(in the rows, 128 means zero)
Rotation paths and how fast each direction turns (degrees each step):
Each turn is a multiple of 5 degrees from 10 to 175, or 0.
Each row of a path follows its step; steps can be skipped.
Rotation 1:
step 3: [134 128 128 129 126 130 128 120 140 126 125 130 119 131 130 132 130 131
 134 126 130 128 136 136 124 130 122 131 121 120 122 123 129 130 127 128
 126 133 130 121 138 124 132 121 132 128 137 112 121]
step 4: [126 128 135 132 129 118 126 127 138 127 123 132 131 119 126 136 130 130
 125 124 133 128 128 129 129 129 117 137 125 127 131 137 133 134 128 140
 127 133 126 129 129 126 132 121 120 130 128 129 112]
step 5: [115 120 135 124 130 120 136 119 129 129 125 127 131 132 131 131 130 127
 126 124 141 133 136 135 131 125 125 139 126 129 133 131 128 131 123 127
 128 126 137 129 130 131 118 130 133 129 126 117 126]
step 6: [125 120 126 138 118 138 137 121 125 136 116 128 128 128 133 141 134 132
 127 124 129 135 127 126 132 128 120 131 128 128 126 130 126 129 132 122
 127 127 127 127 129 128 119 130 123 127 126 132 117]
step 7: [126 125 126 133 122 142 128 115 133 132 119 131 126 122 132 125 133 134
 124 136 138 123 130 138 126 133 125 127 126 121 128 132 129 126 129 135
 118 128 135 129 128 132 125 127 130 126 136 122 133]
step 9: [121 129 128 131 135 122 133 126 140 129 125 131 138 117 133 127 129 127
 133 125 133 123 132 129 133 123 118 130 125 132 133 127 130 134 124 134
 120 133 130 132 133 128 128 124 128 126 134 118 114]
step 10: [122 128 138 126 121 123 132 117 122 123 124 125 126 134 131 135 128 130
 130 124 136 132 130 127 137 128 121 140 116 120 126 128 129 130 124 127
 129 128 134 133 129 131 126 128 125 123 122 123 116]
step 11: [126 118 128 138 124 129 131 118 128 127 114 129 131 128 127 136 135 132
 124 127 130 127 132 138 132 130 117 133 135 128 128 123 126 130 128 129
 123 124 131 122 137 125 116 121 124 133 127 129 127]
step 12: [120 125 125 131 114 134 127 122 132 139 123 128 124 125 132 124 127 132
 121 128 136 129 133 132 125 141 123 135 127 126 126 142 131 125 129 131
 129 136 132 123 123 125 125 129 125 127 132 122 125]
step 13: [135 131 129 125 128 132 139 119 135 138 124 139 129 129 125 130 131 124
 123 131 132 131 133 134 124 129 122 131 128 134 131 129 128 134 137 129
 121 129 126 137 131 136 124 128 134 130 138 123 117]
step 14: [123 130 130 131 124 128 131 123 133 131 128 125 126 123 136 127 133 135
 133 129 129 125 126 126 132 118 116 128 122 123 125 128 130 139 124 130
 119 137 127 128 128 127 127 138 134 125 131 116 114]
step 15: [126 133 135 132 128 123 133 113 128 123 124 127 128 126 123 139 127 130
 131 131 129 128 128 132 137 131 115 132 118 127 129 130 128 128 122 129
 125 127 136 130 137 134 131 123 122 119 135 129 126]
Directions:
[129 130 130 123 128 129 129 126 126 126 128 128 126 130 127 126 130 128
 127 127 129 131 129 128 127 127 128 130 131 129 129 126 130 131 129 127
 126 126 129 129 128 126 129 127 128 128 128 127 130]	135
[127 129 129 125 129 131 128 128 128 132 127 129 126 126 127 129 129 128
 127 128 127 126 124 129 126 129 128 127 127 129 129 127 127 128 126 126
 127 130 127 129 129 128 128 131 130 127 128 129 129]	60
[130 129 130 129 128 129 128 128 128 127 130 131 128 129 130 125 129 128
 127 127 129 127 126 129 125 130 126 129 128 130 127 130 128 126 130 130
 131 130 126 127 128 126 129 124 130 130 129 127 128]	80
[127 128 128 128 129 125 124 128 128 129 130 126 128 126 126 129 127 127
 126 129 129 130 129 130 126 130 126 129 129 130 130 130 128 130 127 130
 128 129 129 125 130 127 128 129 126 127 130 130 131]	95
[126 128 127 127 131 123 128 126 129 126 130 129 127 128 127 127 131 130
 129 127 126 127 127 129 126 126 126 129 128 127 130 127 127 127 127 128
 129 128 127 128 126 129 131 129 129 126 128 128 124]	70
[129 130 126 127 128 128 131 126 126 129 128 128 126 129 128 130 127 126
 128 127 128 127 129 127 126 127 128 131 127 127 124 131 128 128 127 125
 130 130 128 128 129 129 130 128 125 128 128 131 127]	160
[129 130 126 129 128 129 128 127 127 129 130 126 129 129 126 128 129 128
 131 128 128 128 127 127 128 126 126 123 125 128 127 128 130 130 128 129
 126 129 129 130 128 127 131 127 129 129 132 127 129]	60
